A state moves one step at a time under one of 6 hidden systems, and each row is a state written as 20 numbers. Each run below is a few steps of one system.
q927, trace 1 (10 x 20):
[[ 16 -25   6  -7  -5   4  39  13 -30   9 -12  18  26   9   2   3  -1 -10
    9   9]
 [ 13   0 -14  17  14 -18   8 -32  13   7  -6  23  18   8   3 -27   1   0
  -25 -11]
 [-24  13   0   2 -32   1 -15  -9  -3 -15  -1   0  -3  -2  18 -21  25  19
   -1 -13]
 [ -5 -14   2 -17 -37  14  24  -4  -7  26   8  -2  -2  -9   2   8 -11   0
   17  10]
 [  8  -3   6  -1   8   4  19 -16  21  20   0  -9   6   2 -31 -13   2 -13
  -23   0]
 [ -7   3   5   1  -6   1 -22  -5 -22 -20  -2  -2   7   0 -18  -8  28 -13
  -20 -12]
 [  9 -10  -6  -6 -26 -16 -17 -21 -19  -6  13   5   1  -8   7  11 -17  -9
    7   6]
 [  1   8  -1  -3  -2  -4  -8 -13  28  19   4 -22 -16 -13   2 -12 -19  -6
    3   5]
 [-18  13  12 -13   8  18  -6  19  -6   9   5 -13 -21  -5 -18  10  12  -5
   -7   3]
 [ 12 -14  13  -6  10 -11  -3   3 -17  -7   1   3   7  12 -16  27  -4 -10
   -3  19]]
q610, trace 2 (10 x 20):
[[-32  11   7  22  -9   2 -25  21  55   8 -23 -16 -30 -10 -22   7  30  40
   52   2]
 [  4  25  -5 -41   5  20  53  41 -37  -3  -9   9  -2 -23 -42  27   0   4
   23  19]
 [ 44   3  31  -6  33 -58  38 -15  13 -27   5  18  25  34  14 -15 -21  11
  -23  16]
 [ -1   5  -4  37   0 -22 -33  22  -6   7 -26  20   0 -18  35 -65  37  -4
   22 -39]
 [-36   7  -7 -16 -41   9  13  -8 -28  39  44  45 -36 -15   0  35  11  26
   -1  -9]
 [-11  -1  24  -8 -17 -10  27 -30  61   5 -26 -41   7  33 -13   5  -1  37
   19  48]
 [ 12  32 -17 -14  25  28  33  30 -28  -1 -45 -14  23 -28 -27 -53  20 -31
   -3  -7]
 [ 18  -1  14 -12  -5 -36  10 -38 -42 -27  52  48  16  26  17   6  -5   0
  -64 -14]
 [-12 -31   0  40 -41 -22 -53 -32  38  19 -29 -20   5   5  43 -39  11   6
   37   0]
 [-36  29 -40 -28 -19  65  16  13 -20  53  13  -7 -38 -54 -34  13   3 -13
    4 -15]]
q610, trace 3, 10 rows:
[[-11 -34  33   4  12 -14   7  -7   7  -8  10  12   8  61  -1  57   9  26
  -16  30]
 [ 10  -6 -42  35  24  11  -5  10  14   2 -71   0  27 -10  -1 -22   7   0
   45   1]
 [  5  27 -28 -22   1  26  34  13 -23 -24  45  44  -8 -20  13  15 -24  16
  -30 -37]
 [  4 -45  56  14 -29 -20   0   1  47 -17  12 -19  12  44  41  -8  -2  24
   10   6]
 [ -5 -16 -22  23   6  37   9  37  -4  63 -33   9  -4 -33 -34 -27  34 -31
   29 -22]
 [  1  17  -5 -18  -6  -9  28 -35   1 -30  47  43  -1   9 -52  50  -6  32
  -46  -5]
 [ 27 -20  22  15 -31 -31 -18  -5  37 -46 -47 -40  35   7  19 -42  -7   8
   53  16]
 [ 15  15 -23 -15   1  27  23  32 -43  53  26  27 -23 -66  -7 -30 -10 -49
   -6 -38]
 [-12  -6  56  -2 -11 -47 -13 -42  37 -13  60   9 -21  50 -14  38   7  35
  -49  13]
 [ -6  -9  -6  24 -17  -1 -42  20   3  10 -88 -45  13 -25 -19 -35  37 -16
   80  22]]
q451, trace 4, 10 rows:
[[ -1   1   3  -7 -21 -22 -14 -22 -17  18  -9  -2  -3 -14 -19   0   7 -12
   15  19]
 [  2  32 -14 -17   4 -12  -2 -18   3   9  -3  -9 -14 -21  -9  -2 -18  -2
    1  16]
 [ -2  20  19 -24   8  -2  -3  12 -10 -11   5 -26 -13  -2   4   1  -8  -7
   -6  14]
 [  1  -8  12  -7  14  -5  -7  10 -29  19  -6  -8  -4   6   4   9   2 -22
    3  20]
 [ -8   8 -11   5  24 -17 -16 -16 -10  16  -9  11  -7  10   6  14   1   1
   -5  17]
 [-18  14  -9  -3   4   1 -12   0   5 -10 -11 -10  -8   6  21  13  -5  21
   11  15]
 [ -7  -7  -3 -11   4  24  17  14  -3   4   0  -8   0   6  19  14 -16   1
    3   8]
 [  0 -15   7   8  23   6   5   1   3   6   1   2   7  24   9   6   2  -5
  -22   1]
 [-13 -13  -9  19   1   7 -19  -2  -2  -6 -14   6   8  15   8   3  18   7
    0  -6]
 [ -6 -10 -20   6 -16  15   0  -9   6  -4   4  11   5  -2   7  13  -9  13
    5  -7]]
q922, trace 5, 10 rows:
[[-14  11  23 -22  22  21  14  30   3  22 -36 -50 -10   5 -33  10   9 -12
   18  42]
 [ 17  -2  -5  -1  59  -9  14  -4 -43 -14  -8  28  25  31 -13  24   5 -18
  -42  11]
 [ 10  -5 -10  27   5 -41 -34 -15  -1 -41 -15  20  21  20  62 -22  -3  18
    8  -8]
 [-32  22 -35 -14 -26  41   1  15  -9  20  -3  -9 -21 -32  54 -16 -16  11
   26 -11]
 [-23 -14  27 -19  -6  28  48   0  29  34  36  -5 -17  33  -7  37  -6  23
  -23  15]
 [  4 -28  18  21  14   6   4   4  26 -13 -55 -27  37  33 -37  -9  33  -4
   11  19]
 [ 13   4 -50   3   9  22  -4  -4 -56 -41 -11  35  34 -16  -4  -3   1 -22
  -24 -31]
 [ 14 -24  11  10 -42 -27  -8 -23  23 -18  50  23  -2   5  57 -10 -31  19
   -5 -24]
 [-25  -3   2   5 -30  39  -8  26  42  47 -18 -44 -28 -34  -1 -33   8  -7
   41  -5]
 [-16  -2   2 -17  13  34  27  -1 -16  22  28  13 -11   5 -75  55  13 -11
  -40   4]]
q927, trace 6, 10 rows:
[[ 37   7  -2  -8  10  15   3  22  10 -41  37  -5   1 -25 -10 -10 -37 -22
  -25 -37]
 [ 15 -14  40  15   5 -28 -37  38  -4  -2  40   8 -27 -11  16 -10   4 -19
    0 -26]
 [  2   5   2  14   8 -38 -25  18   1  33  -3  26 -34 -26 -20  21   9   8
   47   9]
 [  5  46 -11 -16  20 -15  22   4  24 -19 -11   7 -12 -15 -39  23 -13  35
   21  20]
 [ 23  30  18 -27  26  -2  32  36 -11 -48  -7 -15  13   2   8 -18 -11   3
   -4   3]
 [ 21  -3  12   0  31 -25   9  25 -38  11   9  29   2   9  46 -19  -3 -16
  -11  -5]
 [-15   8   5  20  12 -44 -10 -18   8  30  -8  31 -13  16  28  -6  18  27
   10  12]
 [-31  28 -17  -9 -15   7  21  -5  10   6 -37  -3  -2   1   0  -1  20  42
   32  22]
 [  0   9  -9 -28  -2  32  62   2 -11  -7  -6  -2  24   9   2  -1 -10   6
  -20   9]
 [ 15 -24  20   8   7  -3  15 -10  -9  -2   2   2  30  30  21 -35  11 -22
  -43 -13]]
q451, trace 7, 10 rows:
[[ 17   7 -35  34  63 -15  18  -9  44  32 -36  24   8   5  -6 -11 -11  10
    5   1]
 [-21  35  -8   2  12  13 -13  32  -6 -65   8  19  -6   5  20   3  20  41
   -6 -30]
 [ 15 -51  26  -3 -39   1  27  23 -12   1  15  11  14  14  32  14 -15   1
   31   5]
 [  9  -9 -15  26  25   3  28 -10  34  49  -9  21   4   2   4 -32   3  -2
  -13 -16]
 [-29  25   3   5  -9   6  -7   0   4 -35   5  16  -1   8 -14  -7  43  36
  -20 -25]
 [ 13 -27   5  -8 -52  -1  20  -4  -9 -18  -9   0  26   0   0   0  -5   4
   28   9]
 [ 24  -1 -21   0   7   1  24 -16  15  21   2   6  10 -20   5 -39 -21 -20
  -19 -17]
 [-16  16  23  -1 -10  -5 -21   0  -1 -14  22  -4 -14  -1  -7 -21  31   1
  -32 -22]
 [ -3 -16  12  -7 -41  -5  -5  -6 -15  14 -11  -6   1 -11 -24   6  13  -8
   29  15]
 [ 16  18 -23  -9  12 -10  17 -28  10  14  -6   5   2 -19 -22  -5 -24  -7
   -5   8]]
q58, trace 8 (10 x 20):
[[-29  -7   0  11   0  19   3  -6  12  23  -5   3  -3  19   0   3  24  13
  -16  -2]
 [-12 -10 -17   1 -18  18   7 -21   0 -14 -10   3  22  14  -6  13   4  13
   -8   6]
 [ 15 -13  -9  -4 -18  17  17  -6   3 -20   3  -7  22  -3   9 -11 -20  -8
   -7  -9]
 [  6 -19  16   5 -13  11  -6  10  12   3  22  -8  -3  -3   9 -18  -4 -16
  -14 -22]
 [-11 -19   9  13 -16   4 -19  -7  12  22  16   2 -14   0 -19  14  12  -5
   -1  -8]
 [  0   2 -18   2  -7   2  -7 -25  12   0  -3   4   0 -10 -34  19  -5   3
    1   3]
 [ 19  12  -5 -10   1  -1  -2   1   3 -32  -1  -8   8 -13 -18   3 -18  -7
    0   0]
 [ 20  -4  18  -1   6 -12 -14  20  -8  -5  11  -6  -5 -10   1  -6 -10 -21
    5  -6]
 [ -3  -1   5  11  13 -19 -24   6  -2  26   7  12 -21  -6   1   4   6  -7
    6   0]
 [-15  19 -12   2  11 -11 -12  -8   5   6  -9   8 -14  -4  -8  17   4  19
    9  12]]
q58, trace 9 (10 x 20):
[[ -4  13  -3   0  -5 -13  27 -14  18  -8 -13  16  10  11   3 -11  11  34
    1   3]
 [ -4   4   0 -12 -24  18  24  14 -12 -10 -14  -5  12  -7   2 -20  12   6
   13  -5]
 [  7  -7  16  -9  -9  -2  26  -3 -14  11  22  18   7   4   6 -13   3  -9
  -25 -13]
 [ -6 -10  11  13 -21 -12  -3 -22  19  15  -7  -2   5   5  -2 -26  17   5
   -1  -3]
 [-21  10 -18  -9 -32  20  -5 -16 -14   7   1  -2  -5 -21 -15   0  11   1
   -1  -6]
 [ 12   6  12 -20 -10 -11  15 -24   2 -13  21  -5   7   3 -14   1 -14  -3
  -26   9]
 [ 10  -7  13   3  -8  -3 -13  -3   9   6 -16 -30   9 -10 -11 -28   4 -25
    6   4]
 [-10   4  -7  -1   2   4 -27  -3 -29  10  18   8 -16 -12  -3   6   7 -19
  -19 -12]
 [  2   3  11   0  -1 -34 -16 -32  15  -2   5  -4  -5  12   1  12 -14  10
   -4  21]
 [ -6  12 -18  -8   2  17  -9   8   0   6 -28 -28  -4 -21  -8  -3 -10 -10
   24  14]]
q787, trace 10, 10 rows:
[[ -9  39  17 -13 -13 -53  10 -30 -31 -14  -8  33   8   7  -8 -31  44  24
  -15   5]
 [  4  21  -7 -15 -34 -35  21 -27 -26   0 -32   6  21  -9  33 -48   6  12
   25  18]
 [-11  38  -2 -36 -11  -4  48 -24  -9  31   3  -1  -6  -8  30 -41  -9   8
  -18   9]
 [-27   9  39 -24 -16  -9  18 -22 -11  13  -1 -24   2  34  15 -20  27   6
  -29  27]
 [-21  -8 -15  -6 -16  12  -2 -33 -40  24 -34 -13  22  12  11 -16  21 -21
   -9  22]
 [-18  13 -34 -15 -14  15   4 -55  -4  -2   3  -6  11   7  24   1 -20   6
  -34  10]
 [-17 -10  15 -14 -25  21  -9 -13  21  -9   1 -51   3  17  37 -13 -14   0
   -6  12]
 [-17 -21  -4  -9  -6  43  -6   5 -21  43   8 -25 -12  -3   8  10  -7 -34
  -11   6]
 [-13 -20  -3   6   5   9 -21 -38  13   5  14  -8   0  27 -20  38  -5  -4
  -36  12]
 [ -3 -15 -18  15  -7  19 -42  -6  16 -24 -28 -40  12   0   0   4  -8 -12
   17   4]]
q787, trace 11, 10 rows:
[[ 10 -20  17 -16 -15  -2   6  27 -38  36  10  -8  -7 -11  66 -26 -26 -34
   18   7]
 [-25   0   6   8  20  -6  15 -29  19  72  18  21 -26  22  -3  11  15   9
  -36   8]
 [-36   9   1   5 -13   8 -22 -18  12 -22 -46 -28  14  24 -31  13  43  26
   13  29]
 [ 15   7 -46 -25  -7  31  16   0 -44 -26 -20  -6  27 -23  11   9 -37 -21
   11  10]
 [ 20  -8  17  -5  19  -2  13 -11  25 -12  45  -2   0  25  45  -9 -40  -4
  -51 -14]
 [-34 -26  29  27 -10  14 -43  28  10  30  -8 -22 -18  12  22 -20  42  -7
   12 -12]
 [-27  -5 -38  -3 -17  25  -1 -16 -26  37   1  29 -14 -17 -38  56   6   6
   13  12]
 [ 24  -1  -3  -1   3  -5  19 -28  51 -48 -11 -21  30  21 -27  15 -28  22
   -7  18]
 [ 19   1   1  -3  15  29 -17  48 -17 -25 -12 -31   8 -26  19 -44  -6 -41
    2 -26]
 [ -2 -15  11   2   4 -14 -15  -1 -29  23  67  47 -31   2  17  32  -6  -8
  -35 -18]]
q922, trace 12:
[[ -7   9  21  -5 -17   3  14  11  -4   1  26  13  -5  -6  -5 -32  25   1
  -30 -32]
 [-11 -21  29   3 -40 -16 -10 -10 -12  17   4   5  -2   3 -13  -7  32  -4
    9   1]
 [  3  11 -18  -6 -18  -8   8 -34  -8  24 -16   2   6 -24 -34 -15   6 -11
    1   7]
 [  7  25  10 -19  -8 -18   0 -27   3 -21  20  -4   0  -6 -19 -13  -5  -1
  -32  -3]
 [  7  -4  30 -10 -12 -18 -22   3 -13  -1   1 -27  -4  -4   9 -23   1 -26
    3   8]
 [ -9   4  -9  -2  12  -3 -15 -14 -23  41   3   3 -16 -12  -1   0   2 -28
  -14   5]
 [-12  12   3  -2   6 -24 -22 -35  12   3   4  -3 -12  14  -4  19  -1  17
  -10  21]
 [  1  19  -5 -18   4  -1  -9   0  -5 -15 -28 -34   2  -5   4  -1 -15  -6
   18  27]
 [  7   8  -1 -14  31   8  12   6 -20   3  14   3  -3   8  18   8 -22 -17
  -31   4]
 [-10 -15  14  20  15 -16 -24  -1  12   2  -3  -1  -3  29  33   3   6   8
   -3   5]]

Name the system that made each run.
trace 13:
[[-19  13  46 -19  12 -13   0  22  -9 -10  20 -17 -19  31  41  -2   7  11
  -17  15]
 [ -5 -16   5   7  21 -12   3  15 -28  44 -36   3   2  14  17   4  11 -15
   31  32]]

q927
trace 14, 2 rows:
[[ 11  11 -16  15  29  -8   3  21   8  14 -24  16  -3 -15  -2 -11   2   3
   24  -4]
 [ -5  21   0  -9   4  -5  13  14  -8 -16  22  31 -12   0   7  12   4  27
   -7 -11]]

q610
trace 15 (2 x 20):
[[  8   5  -2   2  11   1   8  15  -4  -5 -21   5   7  -9 -46   5  17  -5
   10   3]
 [ 27   8 -10  -2  10 -28  -3  -6 -20 -32   0  24  13  -6  -5   5 -14  -2
    0  -1]]

q451
trace 16:
[[ -5  39 -10 -20 -13 -14 -11 -30   0   8 -14 -25  -8 -25  -1 -26 -10  -6
    5  17]
 [-17  24  14 -39  -4   6   8  -3 -20  12  22 -21 -22  -4   2  10  -8  -7
  -21  19]]

q927
trace 17:
[[ -9  25  11  -3   1 -15  13   9  21 -13  -3   2  -6   8  22 -16   8  37
    8   2]
 [ -6  -2   4 -13 -12  17  36  26 -18   4 -10   4   8  -1  17 -13  11   6
   13   0]]

q451
trace 18, 2 rows:
[[ 13 -34   2   3 -20  27   5  30  26   3   2 -23  -1 -12   2  18 -30  -6
   41   2]
 [ 14  -4 -12  14  38  25   8  26  17  15  11  14  -8 -15 -31   5  -5 -16
  -17 -25]]

q927
trace 19, 2 rows:
[[ 24 -26  14   8 -15   2   2  -3  28 -35  20  -4  16   6 -14   1 -16  -2
  -13 -19]
 [ 12  -8  -3  18  -9   5 -26  21  -1   1   2   0  -6 -30   0 -29   3 -25
   12 -32]]

q927
trace 20, 2 rows:
[[-10  37  -1  -5  -3   9 -16  28  26 -34   3 -22 -21 -23  19 -18  -6  25
   19 -19]
 [  7 -16  35 -22  -4   1  22  42 -27  23  27   6 -22  -4   4  24 -10 -12
   18  11]]

q787
trace 21 (2 x 20):
[[ -7 -23  41   1 -56  -2 -27  17  14  -9  26 -20 -16 -10  -4  -7  14  -1
   21 -14]
 [  2 -10  -9  -4 -14   4   8 -12  -4  54  19  15 -22 -29 -46  23  -8 -20
    7   3]]

q58
trace 22 (2 x 20):
[[  7  32 -24  -7 -17 -16  -1 -40  16 -51   4   5  13  -8  11 -19 -20  26
  -16 -12]
 [ -2 -10  21 -15 -43  12  -5  18 -12   1  11 -31  -4 -16  43 -40  -9 -20
   14 -10]]

q610
trace 23:
[[  0  -9  18 -12 -20  -8  15 -12 -17 -42   9   7  25  30   1  16   8  20
  -17   9]
 [ 18 -24 -14  15 -15   0   0 -11   6   9 -29 -12  26  -3  31 -37 -12 -19
   18  -2]]

q451
trace 24 (2 x 20):
[[ -1  33   5 -29  -1  -7   2   8 -11  -3 -10 -32  -8 -13  45 -35 -22  -5
   11  16]
 [-17   6  23 -12  21   0   5   8 -26  37  17   2 -19  16  26  -9  13 -16
  -34   7]]

q610
trace 25:
[[ 21 -30  -9  25  17 -30  12 -25 -10  44 -27  34  24  11 -11  -8  11 -19
    1  11]
 [-19  48 -37   7   6   0  -9 -29  20 -22 -17   9  -1 -12  -5 -24  14  31
  -13 -16]]

q787
trace 26:
[[-28   0  28 -22 -47  17   5 -10  38 -27  14 -44  -7  20   2  23  -8  36
    7  22]
 [ 15 -26 -14  -7   8  54  34  18  -1  22 -31 -33  27  -7 -18 -11 -13 -40
    3   6]]

q451
trace 27:
[[ 27  14 -32   8  26 -23 -37   5 -30 -23  16  26  -7 -22  57 -14 -40 -21
   -2 -23]
 [-28  12   7   2  -1  -3 -24  16  28  34  34  -2 -55  -8  59  10 -20  25
   19  -3]]

q922
trace 28 (2 x 20):
[[-33 -10  17 -23   6  25   8  12 -28  16  23  -5 -16  31  29  40   0   4
  -24  19]
 [-10 -44  -4  22  12  17  -1 -16  11  12 -30  -9  27  44   7  18   9  -2
   -5  20]]

q787
trace 29, 2 rows:
[[ 26 -35  -1  10  -8   6  -4  30 -21 -23  19  29   9 -10 -16  31  -7 -13
   14 -21]
 [ 33 -21   7  30  11 -38 -11   0  37  10  13  24  -3  -4  -4  -3 -16   1
   11 -14]]

q451
trace 30, 2 rows:
[[  3  -5  11  14  22 -15   1  26   3  28 -17   5  -8   1  18 -17   8  -5
   19   5]
 [-19  20 -12   0  14  -4  11  10 -17  12   0  36 -13   2   1  14  19  24
   -1  -1]]

q451
trace 31, 2 rows:
[[-21  15 -32   2  12  17  -9 -14  11  22  -7  -1 -14 -10  -5  21  -9   8
    2   7]
 [-12  -1  12 -11   4  20   7   7  19 -25   5 -22   3  24  -6  21  -2  14
  -12   9]]

q927
trace 32, 2 rows:
[[  6   7 -16   8  37   7  13   1  19 -12  -6  19   6  14 -29  31  -3  15
  -13   4]
 [ 15 -11   4  14  11  -3 -15  21   3 -51 -11  -1  20  14  18   2  -5   8
   11  -6]]

q451
trace 33, 2 rows:
[[  7  25   3 -15  13 -14  15   7 -18  25  -9   5  -8 -22 -19 -18   9 -12
    3   7]
 [  0  25  14 -10   6 -37  -2 -21 -10 -11  10  16  -4  10   1  -3   9  14
  -22   9]]

q610
trace 34 (2 x 20):
[[ -3  14   8 -25 -18  16  -4  -3   5 -15  17 -38  -7  -9  19 -20 -22 -12
  -19  -3]
 [ -2 -24  29  -4   2   6 -14   6 -16  20   9 -23  -3  14   1  -3   9 -36
  -23   8]]

q610
trace 35 (2 x 20):
[[ 27 -39 -18  32  23  -3 -27  17 -19  31  -5  21  -2 -16  -4  15 -14 -43
   19 -10]
 [ -6  12 -20  13  17  -6 -27  -6  31 -11  33  22 -30  -9 -15  45 -18  25
   -6 -14]]

q610
